In the rows, 128 means zero.
Where one turn sends some rows of the set: a few examples, then the rows asked:
z539: [133 132  86 142 118 120 117 149 123 162 142 127]
z672: [109 156 156 122 115 112 109 137 142 133 128 107]
z705: [142 150 110 149 126 128 124 153 133 143 113  88]
z17: [143 121 125 122 141 113 138 122 149  91 128 113]
z979: [155 122 144 152 133 105 139 112 150 149 114 156]
z839: [114 159 154 121 122 121 106 141 138 134 125 103]
z220: [150 116 123 118 147 119 134 118 141  97 123 112]
z65: [116 148 143 126 117 119 130 123 170 115 147 131]
z461: [142 124 126 117 176 119 137 110 129 131 110 136]
z335: [122 127 137 123 139 117 183 133 106 154 140 124]
z835: [149 123 145 154 136 108 141 101 143 151 120 158]
z97: [138 115 114 121 142 116 134 120 144  95 126 108]
z545: [121 130 133 117 134 118 177 139 105 158 141 135]
z714: [124 132  85 140 119 118 120 151 119 161 135 125]
z176: [130 133  92 139 120 123 115 151 115 158 153 123]
z544: [130 112 124 162 132  78 154 133 141 159 131 127]
z706: [121 160 158 123 121 115 107 146 140 140 136 104]
z426: [144 117 122 122 143 113 135 116 150  96 125 108]
z453: [147 123 142 162 132 106 144 102 147 156 120 149]
z247: [153 126 147 154 133 107 132 105 148 153 118 154]
z249: [144 127 127 118 173 128 145 108 131 127 112 130]
z740: [140 129 132 115 173 134 139 107 126 132 114 132]
z333: [135 119 119 121 141 120 133 110 141  96 123 105]
z25: [125 130 138 126 141 119 180 128 107 160 149 126]
z526: [123 129 135 125 136 107 181 139 108 163 136 129]
z75: [131 108 135 162 129  81 151 130 132 162 139 129]
z898: [139 141 105 147 124 122 119 149 126 143 114  84]
z199: [138 141 108 143 130 126 127 146 125 146 107  83]
z7: [149 120 141 153 141 114 138  98 145 153 120 154]
z818: [129 132 130 107 108 131 136 130  93 155 147 133]
z604: [129 112 127 163 132  82 153 130 140 163 136 137]
z719: [124 148 149 128 108 118 126 126 166 115 142 132]
z413: [128 138  89 140 117 118 116 150 120 161 148 121]
z265: [115 159 151 123 119 119 106 137 140 141 120  99]
z641: [125 147 142 133 106 111 129 130 168 116 148 134]
z695: [124 133 135 106 118 126 135 135  93 159 152 135]
z207: [114 163 160 123 123 118 112 141 137 142 129 104]
z494: [126 133 139 109 114 128 130 131  97 154 157 142]
z304: [131 136  89 144 127 121 113 150 122 162 144 114]
z792: [124 125 133 125 138 116 180 138 106 164 139 127]

z7 moves to z17
z65 moves to z705
Now these:
z898 moves to z695
z220 moves to z672
z544 moves to z740
z706 moves to z714
z835 moves to z426
z335 moves to z247

Where one turn sends some rows of the set: a few examples, then the rows asked:
z574: [ 82 144 117 120 113 131 142 115 125 144 129 145 113 149 159 153 127 145
 132 157 171]
z398: [ 90 135 130 129 130 126 134 132 142 155 135 126 109 148 123 169 145 176
 123 182 150]
z772: [106 181 104  99  87 143 155 135 152 157 138 136 119 134  84 139 158 142
 150 133 119]
z963: [ 95 154 114 147 132 121 144 130 122 168 120 151 135 146 144 158 130 155
 116 151 171]
z294: [130 160 128 129  95 183 133 161 149 153 136 111 126 111 131 167 131 165
 163 113 183]
z274: [125 159 110 133  93 170 146 155 156 133 136  90 102 123 142 160 134 158
 148 120 201]
z492: [ 87 138 132 113 110 138 136 119 119 155 132 152 121 142 152 155 130 153
 142 160 164]
z570: [ 93 191  94 117  95 133 163 128 152 146 138 135 116 147  87 150 143 139
 141 123 124]
z880: [106 176  77 125  94 155 173 146 156 143 112 121 136 150 100 143 172 133
 125 127 145]
z517: [111 175  91 119  96 164 166 150 149 157 112 134 152 143  94 148 172 140
 135 124 136]
z730: [114 164  94 111  88 161 173 148 150 150 116 120 134 143  98 138 185 145
 136 138 144]
z303: [126 166 123 128 113 146 110 167 168 158  97 123 146 104 127 136 114 123
 132 131 158]
z681: [131 170 135 130 103 149 121 159 159 178 134 124 105  97 137 153 144 142
 122 107 191]
z744: [ 82 149 113 144 139 120 135 128 149 149 129 129 113 155 128 172 131 163
 111 172 154]
z731: [113 175 124 134 104 170 120 153 166 146 146 113 115 114 118 181 105 160
 162 109 164]
z169: [101 182  90 104  86 134 163 129 157 142 137 123 106 144  92 134 159 135
 139 137 130]
z901: [134 148 132 109 100 145 118 165 164 152 107 104 122 101 130 121 140 135
 137 155 167]
z927: [118 161 135 131 113 156 112 163 189 161 138 101  92 106 113 172 149 155
 117 128 169]
z400: [127 155 137 113 109 148 103 167 173 157 110 113 131  97 114 138 124 136
 142 148 145]
z817: [ 98 180  99 107  87 133 168 126 151 141 143 124 102 145  88 140 157 143
 143 135 130]
z341: [111 161  99 116  89 164 179 146 141 150 118 123 136 146  97 146 184 152
 137 134 146]
z587: [ 80 126 124 122 121 154 136 130 144 137 123 125 121 154 141 174 145 161
 126 177 160]
z175: [125 176 123 138 105 144 124 157 163 172 131 121 102 102 140 153 140 137
 113 102 194]
z103: [104 142 132 131 124 129 143 134 116 175 126 150 133 138 141 154 145 168
 127 163 169]
z197: [120 174 106 148 104 171 136 157 159 140 127 107 125 123 136 174 112 150
 146 100 191]
z80: [ 97 192  89 113  95 137 157 131 158 149 133 135 122 142  89 144 145 132
 140 124 121]
z260: [123 163 104 128 108 132 124 159 175 136  99  99 117 114 138 125 124 118
 118 142 175]
z940: [104 172  85 127  95 157 182 142 146 142 114 120 135 156 101 148 175 143
 124 126 150]
z203: [121 158 130 119  92 166 129 152 163 137 153  95  92 114 124 166 126 168
 163 129 175]
z191: [124 152 119 113 103 136 117 160 181 134 111  90 105 110 127 126 132 131
 127 160 163]
z87: [112 167 125 137 116 151 113 160 192 155 137  98  89 109 117 174 143 147
 110 125 172]
z662: [ 80 149 122 123 117 135 133 118 124 154 126 156 128 145 153 162 116 145
 135 149 162]
z412: [ 86 146 129 139 138 130 126 133 143 164 130 140 129 144 118 178 131 171
 123 168 143]
z440: [100 181 108 106  89 141 160 130 146 154 142 137 118 139  83 148 152 148
 151 130 119]
z763: [107 172  96 127  99 164 173 146 143 155 112 133 151 147  94 154 170 146
 133 120 140]
z298: [130 169 128 131 101 144 128 157 161 169 134 115  95 102 140 147 147 141
 117 111 196]
z322: [ 77 131 127 127 127 160 128 130 141 148 120 138 137 151 136 181 136 161
 132 167 149]
z485: [100 143 117 137 124 119 151 129 121 160 126 137 116 148 149 147 145 161
 115 166 179]
z966: [ 72 136 113 135 129 152 135 127 148 136 117 131 129 158 142 181 132 152
 120 166 157]
z626: [109 175 105 138 101 156 133 146 173 124 146  93  93 126 130 172 107 152
 147 115 181]
z879: [114 169 130 139 118 156 108 163 189 162 136 106 100 106 113 178 140 150
 115 119 166]
z193: [115 171 109 133 119 134 109 160 184 140 102 108 128 112 122 141 108 118
 122 136 154]

z966 moves to z574
z175 moves to z87
z817 moves to z341
Now these:
z203 moves to z294
z963 moves to z744
z260 moves to z191
z80 moves to z880

Where one turn sends some rows of the set: a few examples, then the rows asked:
z865: [132 154 137 125 153 139 115 113 157 132 111 136 112 155 116  87 111 113
 112 137 124 141 134 112]
z422: [133 144 113 149 127 157  91  90 150 119 107 137 119 144 105 142 133 151
 144 181 138 137 131 121]
z804: [132 130 127 148 118 158  97  89 135 110 114 150 107 151 100 144 126 142
 153 167 145 137 130 129]
z278: [118 138 118 117 158 108 134 145 119 125 156 130 149 140 142 118 120 122
 104 116 108  98 127 106]
z941: [145 134 120 154 117 153  92  86 140 105 109 144 122 137 108 139 125 147
 150 171 149 130 127 123]
z599: [144 158 138 129 133 138 115 116 164 135 122 137 117 148 112  80 115 117
 108 140 124 134 135 122]
z290: [141 108  95 110 141 119 113 151 136 117  98  98  97 110 121 148 137 125
 124 133 148 113 123 124]
z632: [136 160 126 131 142 140 117 126 156 146 132 136 112 156 119  82 118 122
  98 152 127 134 136 112]
z847: [131 133 118 151 122 161  98  87 134 116 107 151 126 134 106 143 130 148
 143 170 156 139 126 126]
z338: [123 142 125 117 138 103 141 150 121 123 155 137 144 142 134 123 123 118
  95 113 105 107 115 112]
z625: [122 117 101 129 128 130 120 126 101 106 150 153 155 133 128 182 141 147
 137 142 134 109 106 120]
z636: [127 118 107 143 124 120 119 122  99  96 141 145 149 130 129 183 133 147
 138 144 129 102 107 112]
z313: [137 162 135 128 146 141 120 108 153 146 117 136 116 146 107  79 117 124
 109 143 135 132 127 120]
z521: [121 118 106 134 131 115 118 118 110 109 140 143 151 133 116 192 133 152
 147 154 134 113 114 116]
z58: [127 147 120 108 152 112 143 148 120 137 160 138 146 144 129 119 128 124
 102 114 111 104 109 114]
z961: [119 115 108 141 125 129 116 120  95 105 156 142 144 134 128 174 135 148
 146 146 130  94 123 123]
z853: [145 118  92 123 132 133 107 133 141 127 116  97  84 108 147 141 146 138
 121 139 152 109 132 131]
z660: [124 133 120 116 147 101 146 156 117 136 167 141 144 145 129 133 117 122
 102 126 121 109 119 106]
z699: [156 114 101 129 124 138 106 140 136 135 135 106  74 121 128 138 134 138
 107 117 159 120 138 131]
z992: [151 105 104 115 134 124 112 158 132 125 117 108  87 121 100 145 127 125
 111 112 156 125 131 125]

z338 moves to z599
z625 moves to z58
Now these:
z660 moves to z632
z961 moves to z278
z290 moves to z992

